Which row each row swaps with, under one turn or mirror:
Q_687: [2, -26, 8, 19, 6, 11, -13, 15, -29, -5, 15, -11, -18, -2, -17, 22, -7, 8, 4, 1, -5, -32, 20, 13, 3, 6, 3, -12, -17, -29, 38, -21, -47, 12, 13, -12, -1, 36, 16, -7, 3, 32, -4, 15, -48, 7, 28, 13, 26, 17, -12, 29]
Q_109: [38, 20, 10, -2, 3, 17, -14, 15, 9, 13, -18, 7, -9, -5, -28, 3, 11, 22, 11, 5, 5, 31, -1, -13, -24, -3, -2, -18, 12, 30, 12, 2, 19, 2, 22, 30, 20, -31, 5, -22, 2, -31, -17, -42, 32, -24, -8, -33, -14, 6, 14, 10]
Q_58: [3, -12, -31, 6, 38, -19, -34, 1, -9, 9, -20, 9, 1, 9, -4, -4, 12, -8, -10, 4, 2, -13, 6, -3, -8, -10, 10, -5, 10, -72, 23, -17, -52, -6, 20, -12, -7, 9, -17, -12, -8, 28, -26, 48, -15, 26, 27, 19, -14, 7, -19, -1]
Q_713: [-4, -37, 11, 20, -12, 14, -43, 7, 9, -6, -25, 43, -14, 17, -20, -9, -31, 1, 2, 18, 5, -9, -4, 2, -6, 15, -16, -15, 27, -35, -21, 10, -19, -19, 3, 14, 16, 6, -43, -33, 4, 38, -5, 8, -25, 14, -10, -7, 18, -16, 5, 41]
Q_700: [2, -21, 17, 1, -6, 20, -48, 4, 1, 4, -18, 43, -10, 10, -17, -5, -27, 25, 23, 17, 5, 7, -3, -12, -18, -5, -27, -3, 3, -27, 1, -12, -22, -23, -4, 39, 28, 18, -56, -25, 15, 15, -9, -24, -17, 12, -19, -2, 5, -13, 15, 21]
Q_332: [-23, -23, -25, -9, 18, -16, -24, 7, -15, -19, -15, 20, 10, 27, -24, 4, 29, 2, -32, 6, 23, 0, 2, 27, 3, 0, 22, 7, 1, -38, -18, -1, -54, -21, 33, 1, 12, -4, 26, -4, 23, -12, -20, 56, -21, 13, 37, 8, 16, -21, 0, 34]
Q_257: [22, 20, 10, -22, 11, 1, -54, 4, -27, -34, -28, 17, -14, -19, -1, -8, -4, 14, -7, 27, -14, 20, -6, -20, -27, 2, -10, -8, 34, 44, 22, 10, -11, 2, 36, 41, 26, 6, -25, 14, 13, 11, -32, -27, 1, -27, 11, -28, -19, -16, 2, -13]
Q_928: [26, 4, -3, -4, -4, 14, -16, -11, 25, -10, -27, 34, -5, 9, -8, -21, 10, 31, 30, -5, 19, 32, 9, -15, -18, -3, 1, -14, 54, 41, 20, 21, -14, -4, -3, -7, 15, 4, -9, 14, 11, -40, -15, -26, 18, -30, -2, -34, -14, 4, 0, 8]
Q_716: [22, 6, 12, -4, -9, 25, -7, -12, 1, -29, -40, -3, 7, -12, -6, -11, -12, 42, 1, -5, -11, 5, -20, 11, -18, 31, -7, -12, -4, 45, 22, 9, 14, -2, 17, 16, 30, 10, -1, 13, 2, -19, 14, -2, 17, 13, 0, -41, -27, -7, 6, -15]
Q_806: [19, 15, -13, -18, -13, 57, -10, 10, -24, -26, -13, -4, -27, -10, -23, -9, -10, 9, 16, 11, -1, 1, -4, -22, -29, 7, 8, -36, 29, 45, 25, 34, 1, -12, -5, 34, 7, 1, 12, 7, 10, -16, -21, 6, -5, -36, 1, -1, 22, -26, 9, -7]
Q_338: [-22, -16, 1, 15, 15, 1, -7, -25, -6, -13, -29, 13, 4, -13, -8, 21, 8, -4, -38, -2, 3, -37, -1, -5, 17, -8, -2, -3, -11, -42, -5, -3, -39, -10, 14, -14, 21, 2, 2, -5, 10, 13, -26, 57, -19, 18, 49, 27, -20, 15, -23, 19]
Q_523: [-7, -5, -6, 1, 16, 2, -4, -25, -13, -2, -3, -2, -27, -6, -27, -34, 48, -12, -4, 23, -4, -8, 48, -9, -15, -38, 14, 22, 4, 4, 2, 20, -26, -10, 1, -39, -11, -9, 19, 6, -2, -3, -55, 16, -6, -47, 30, 5, -5, -24, -14, 15]
Q_203: [3, -8, -27, -9, -9, 17, 4, 9, 25, -11, 1, -9, 0, -16, -4, 10, 26, -15, -18, -10, 17, -15, 24, 10, -14, -20, -14, -36, 2, -27, -35, -51, -27, -11, 48, -24, 35, 2, 23, -16, -1, 33, 7, 22, -15, -33, 25, 10, 3, -11, 4, 23]
Q_59: [26, 2, -25, -20, -28, 15, -18, 17, 15, 5, -16, 13, -11, -44, -2, -1, 24, 13, 6, -14, 3, 0, 23, -15, -3, -11, -26, -43, 21, 27, -28, -33, -3, -18, 36, 31, 58, -3, 2, 6, 12, 24, 7, 6, -1, -41, 14, -5, -5, -15, 18, -1]
Q_108: [-12, -22, 11, 33, -1, -3, 20, -14, 15, 4, -3, 6, 12, 23, -32, 7, 1, -9, -8, -1, 19, 0, 34, 43, 3, 1, 21, -2, -17, -35, 16, 2, -48, -19, 27, -31, 0, 8, 5, -16, 4, -2, -16, 50, -26, 4, 12, 13, 24, -3, 7, 1]
Q_605: [3, 16, -8, -18, -6, -14, -24, 10, -25, 11, -14, 13, -3, 8, -17, 1, 13, 44, 19, 3, 5, 17, -17, -1, 3, -9, -1, -4, 25, 49, -12, 8, 1, -11, 41, 25, -8, 0, -14, 14, 17, -3, -9, -23, -12, -17, -13, -55, -33, -3, 33, 10]
Q_51: [32, 12, 19, 0, 12, -12, -21, -3, 10, -8, -31, -33, 4, 17, -19, 4, 26, 6, -35, 16, -16, -10, -2, 28, 3, 28, 15, -2, -14, -30, 15, -9, -27, 13, 29, -15, -1, -8, 26, -4, -4, 12, -9, 58, -7, 15, 39, 22, 16, 1, -18, 8]
Q_336: [1, 21, -11, -15, 18, 2, -11, -12, -21, -2, -5, -10, -14, -22, -17, -29, 58, 12, 5, 11, -1, 11, 50, -5, -30, -50, 8, 27, -11, 21, 22, -8, -19, -10, -2, -12, -4, 5, 9, 13, 18, -25, -42, -1, -13, -42, 21, -3, -9, -13, -4, -5]

Q_332 pairs with Q_605
Q_713 pairs with Q_336
Q_109 pairs with Q_338
Q_928 pairs with Q_58

Which row each row swaps with, under one turn or mirror:
Q_678: [-3, 13, -17, -24, 2, -7, -60, 15, -5, -7, -32, -10, 10, 27, -10, -45, 10, -6, 69, 4, 16, 10]
Q_910: [13, 21, -12, -1, 9, 77, -86, -4, -2, 10, -45, -12, -1, 42, -13, -26, 19, -5, -42, -18, 0, 15]
Q_602: [-14, 21, -8, 13, -8, 10, -30, 36, -4, -16, -33, -1, 10, 9, -13, -46, 44, 12, 66, 27, 15, 6]
Q_82: [1, 33, -11, 41, -3, 12, -20, 42, -2, -33, -35, -17, -6, -10, 5, -28, 24, 0, 16, 14, 37, 6]
Q_706: [13, 44, 15, 12, 9, 58, -50, 33, -5, -10, -60, -34, -2, 26, 31, -11, 51, -35, -1, -20, 8, 26]
Q_662: [30, 33, -14, -15, 21, 35, -97, 6, -5, 6, -55, -29, 11, 39, 16, -29, 10, -16, 33, 9, 37, 32]
Q_230: [-21, 3, -5, 10, -18, 9, -54, 31, -6, -28, -15, -7, -4, 8, -30, -48, 30, -2, 55, 1, 0, -13]
Q_266: [10, 8, -20, -40, 1, 44, -53, -24, 8, 8, -41, -4, -1, 46, -25, -36, -11, -11, 10, -18, 20, 10]
Q_237: [-17, 11, -12, 34, -13, 27, -36, 33, -14, -25, -20, -9, 3, -3, -36, -44, 33, 20, 36, -28, 1, -9]
Q_419: [-21, 32, -3, 17, -1, 53, -14, 30, 1, -10, -54, 1, 7, 19, -4, -18, 10, -2, 59, 3, -34, 7]
Q_170: [6, 19, -17, -23, 3, 30, -43, 0, 17, 5, -39, 1, -9, 40, 2, -25, 3, -22, -48, 23, 7, 12]
Q_93: [-3, -3, -37, -24, -21, 59, -40, 10, 4, 8, -26, 1, -4, 36, -9, -41, 17, -1, 10, -46, -21, 3]
Q_276: [-16, -6, -22, -29, -15, 32, -28, 29, 6, -1, -11, 7, -2, 26, -40, -49, 27, 1, 21, 26, -2, -15]
Q_813: [14, 31, -11, -17, 15, 63, -79, -1, 7, 21, -57, -3, 10, 53, 9, -26, 31, -10, -11, 38, 15, 29]
Q_418: [-3, 27, -11, 45, 3, -6, -51, 37, -13, -33, -29, -22, 14, -17, -12, -36, 21, 11, 7, 4, 0, 1]
Q_47: [-13, 17, -11, 24, -13, 16, -23, 39, -15, -35, -23, -15, 8, -9, -21, -42, 33, 27, 34, -2, 6, -8]
Q_96: [29, 33, -12, 22, 12, 87, -71, 37, -1, -4, -43, -27, 0, 14, 1, -24, 34, 0, -3, 29, 46, 15]
Q_386: [0, 39, -3, 5, 15, 85, -43, 12, 8, 9, -70, -4, 7, 42, 13, -7, 4, -15, 16, 9, -30, 21]
Q_905: [19, 20, -29, 29, -9, 83, -54, 33, -9, -10, -41, -28, -2, 10, 17, -29, 30, 7, 25, -48, 18, 18]
Q_104: [17, 25, 0, 2, 11, 71, -112, 3, 2, -2, -46, -20, -3, 41, 0, -24, 21, -23, -17, 13, 16, 16]
Q_502: [15, 27, -14, -17, 13, 69, -76, -6, -1, 6, -48, -15, 5, 39, 1, -26, 19, -1, -50, 10, 3, 16]
Q_675: [5, 20, -16, -4, 15, 21, -83, 1, 0, 1, -40, -11, 11, 25, -8, -30, 6, -11, -52, 10, -15, 14]
Q_735: [-22, 6, -9, 6, -14, 13, -9, 35, 3, -18, -21, -4, 7, 6, -21, -43, 30, 12, 42, 21, -5, -7]
Q_894: [19, 33, -7, 13, 13, 87, -65, 12, 1, -1, -56, -21, 8, 27, 13, -23, 22, -15, -23, 23, 41, 26]
Q_577: [18, 32, -6, 1, 17, 79, -70, 8, 7, 9, -55, -23, 6, 39, 16, -17, 21, -6, -30, 32, 16, 27]
Q_185: [3, 12, -18, -41, -7, 7, -54, 15, -2, 1, -33, -12, 25, 33, -33, -36, 23, 3, 12, -20, -38, 10]
Q_233: [-17, 16, 7, -23, -10, 13, -13, 28, 3, -8, -34, -9, -4, 31, -2, -33, 42, -32, 19, -24, -29, 3]
Q_801: [35, 45, -10, 21, 12, 47, -80, 37, -15, -15, -57, -46, 28, 8, 0, -17, 35, 7, 18, -19, 9, 33]
Q_863: [19, 29, -12, 22, 3, 46, -46, 11, -7, -22, -47, -29, 2, 5, -10, -32, 7, 4, 57, -21, 58, 13]
Q_773: [-27, -1, -11, -8, -18, 19, -8, 27, 1, -17, -20, 7, 6, 12, -30, -51, 22, -4, 36, 14, 4, -12]

Q_96 pairs with Q_276
Q_266 pairs with Q_863
Q_813 pairs with Q_602
Q_418 pairs with Q_675
Q_706 pairs with Q_233
Q_82 pairs with Q_170

Which row each row swaps with, under one turn or mirror:
Q_888: [7, -11, 3, 6, 9, -11, -19, -8, -4, -34, -19, 1, 27, 39, 9, 10, -17, -20, -45, -6, -8, -12, 48, 29, 17, 4, 2, -8, -16, 13, 20]
Q_816: [-24, -9, -4, 3, 1, 33, 10, -5, -15, -18, 10, -32, -21, -23, -15, 14, 5, 16, 26, 16, -32, 1, -33, -18, -3, -35, 13, -3, -16, -12, 9]
Q_694: [-1, -14, 10, 8, 9, 0, -1, -14, 14, -15, -8, -72, -25, 1, 13, 11, 9, 9, 34, 3, -11, 21, -11, 27, 35, 2, 14, 24, 0, -6, 21]
Q_193: [-5, -4, -7, 21, 36, 19, 14, 3, -26, -26, -16, 20, -30, 13, 28, 34, 11, 22, 31, 6, -3, -15, 44, 25, 27, -2, 19, -7, 6, -10, 29]
Q_416: [-12, -27, -7, 16, 7, 4, 23, -48, -1, -10, 1, -12, 2, 12, 2, 25, 33, 9, 2, -19, 4, 5, 41, 8, 34, 5, 39, -24, -33, 8, 17]
Q_518: [4, 4, -7, 4, 20, 30, -19, 12, -10, 9, -2, 6, -31, -45, 18, -6, -7, 45, -13, 20, -32, -5, -21, 12, -9, -10, 18, 7, 18, -4, 19]
Q_956: [-1, -12, 3, 5, -7, 5, 5, -19, 22, -41, 12, 25, 16, 30, -7, 9, 8, -27, 1, -13, 41, 12, 19, 33, 17, 19, 28, 17, -17, 11, 0]
Q_503: [4, -3, 2, 10, -24, -16, -29, -10, 9, -16, 5, -1, 11, -3, -2, -24, 0, -26, -43, 17, -25, 4, -2, 13, 0, 6, -45, 26, -4, 14, 9]
Q_814: [0, -4, 0, 0, 3, 10, -4, -5, 9, 0, 19, 85, -11, 4, 14, 14, 5, 10, -2, -2, -13, 3, 25, 12, -10, -11, -4, -9, -22, -5, 12]
Q_495: [-4, 2, -10, 2, -2, 13, 9, -18, 2, -34, 15, 45, -2, 9, -6, -4, 34, -11, 8, 38, 35, 37, -13, -4, 14, 3, -9, 21, -12, 3, 4]
Q_555: [4, -10, 21, -17, -5, 23, -3, 0, 1, 10, 48, -13, 16, -5, 3, -14, -1, 3, 4, 9, -47, -3, 20, 32, 11, -17, -21, -46, 10, 4, -1]
Q_492: [-10, -9, -3, 1, 26, 9, 8, -12, 13, 7, 4, 44, -27, 1, 10, 29, 14, 36, 27, -8, -12, 19, 22, 22, 17, -4, 40, -17, -19, -17, 25]
Q_251: [-22, 23, -9, 5, 51, -6, -6, 25, -2, -31, 21, -23, -16, 48, 17, -6, 0, -12, 9, 31, 0, -9, 15, 3, 33, 14, -7, -23, -17, -10, 6]
Q_356: [3, 16, -9, -9, 5, 14, -6, 17, -27, 7, 13, 27, -7, -7, 15, 0, 18, 3, -17, -19, -43, -29, 4, 3, -11, -47, -23, -5, 0, -7, 5]
Q_762: [-4, 15, 12, -7, -10, 29, -22, 40, -16, -5, -2, 12, 6, 23, 3, -31, 5, -39, -46, 19, -9, 0, -10, 13, 2, 2, 9, 19, -1, 13, 5]
Q_2: [-3, 4, 25, -35, -27, 14, -6, 22, 13, 5, 12, -16, 32, 23, 3, -18, 9, -17, -7, -26, 2, -4, 6, 6, 13, 2, 14, 0, -19, 5, -29]
Q_709: [0, -29, 0, -18, -28, -11, 25, -13, 13, -10, -9, -25, 19, -12, -1, -38, 25, -15, -19, -8, 4, 8, -18, 32, 20, 20, -4, 0, 11, 24, 16]
Q_102: [-5, -15, -2, 20, -5, 22, -2, -8, -3, -16, 2, -49, -24, 1, 7, 22, 4, 9, 9, 26, 9, -2, 18, -17, 10, 32, 60, 27, 12, -10, 11]
Q_562: [39, 8, -8, -19, 26, -4, -18, 12, 8, 0, -21, 6, -21, -5, 39, 10, -5, 37, -8, 12, 2, 25, 10, 4, 19, 11, 19, -2, 34, -13, 25]
Q_453: [-4, -16, -14, 7, 0, -9, 3, -4, -11, -12, -9, -38, -4, -14, 26, -2, 27, 24, 7, 16, 1, -32, -4, 38, 2, -2, -21, 45, 36, 5, 4]
Q_972: [-21, -2, -13, 25, 39, 7, -30, -7, -35, -12, -21, -5, 1, 3, 34, -24, -4, 23, -27, -9, 9, 24, 8, -9, 10, 2, 0, 5, -1, 19, 51]
Q_184: [-18, -6, -8, 30, 20, 13, 10, -15, -40, -18, 20, -24, -12, -16, 14, -16, 17, 31, -14, 34, -33, -23, 31, 9, 16, 16, 26, 36, 3, -7, 32]
Q_313: [-12, 8, -11, 0, 17, -2, -5, 6, 13, -16, 32, -22, -18, 4, 6, -15, -13, -2, -11, 39, -16, -5, 6, -44, 9, 29, -10, -46, -15, -6, 2]
Q_580: [6, -3, 13, 3, 9, 17, 17, -7, 12, -33, 6, -35, 17, 7, 8, -13, 2, -22, -5, -11, -3, -2, -14, 42, 34, 49, 35, -19, 17, -25, 21]
Q_999: [-22, 8, -2, 2, -1, 13, 1, -1, 3, -27, 4, -10, 7, -1, 11, 2, -2, -10, 19, -41, 35, 21, -3, -44, -9, -9, -9, 13, -1, -9, 14]
Q_886: [-12, -10, -8, -12, -24, 13, -4, 5, -1, 6, -1, 57, 6, -5, -21, -2, 10, -2, -7, -3, -12, 8, -1, -21, 0, 1, 1, -47, -13, 9, -6]
Q_439: [-28, -4, -4, 19, 21, 2, 8, -27, 2, -11, 40, -22, 22, 6, -20, 17, 22, 10, 15, 22, -26, -8, 54, 45, 30, 1, -2, -12, 11, -14, 4]
Q_129: [-11, -1, -8, 24, -2, 26, -37, -10, -16, -13, 21, -11, 15, -6, 15, -7, 10, 11, -13, 40, -9, -38, -31, 20, -12, 22, -17, 8, 15, -8, -25]

Q_999 pairs with Q_972
Q_102 pairs with Q_762
Q_492 pairs with Q_814
Q_2 pairs with Q_184
Q_416 pairs with Q_356
Q_518 pairs with Q_956

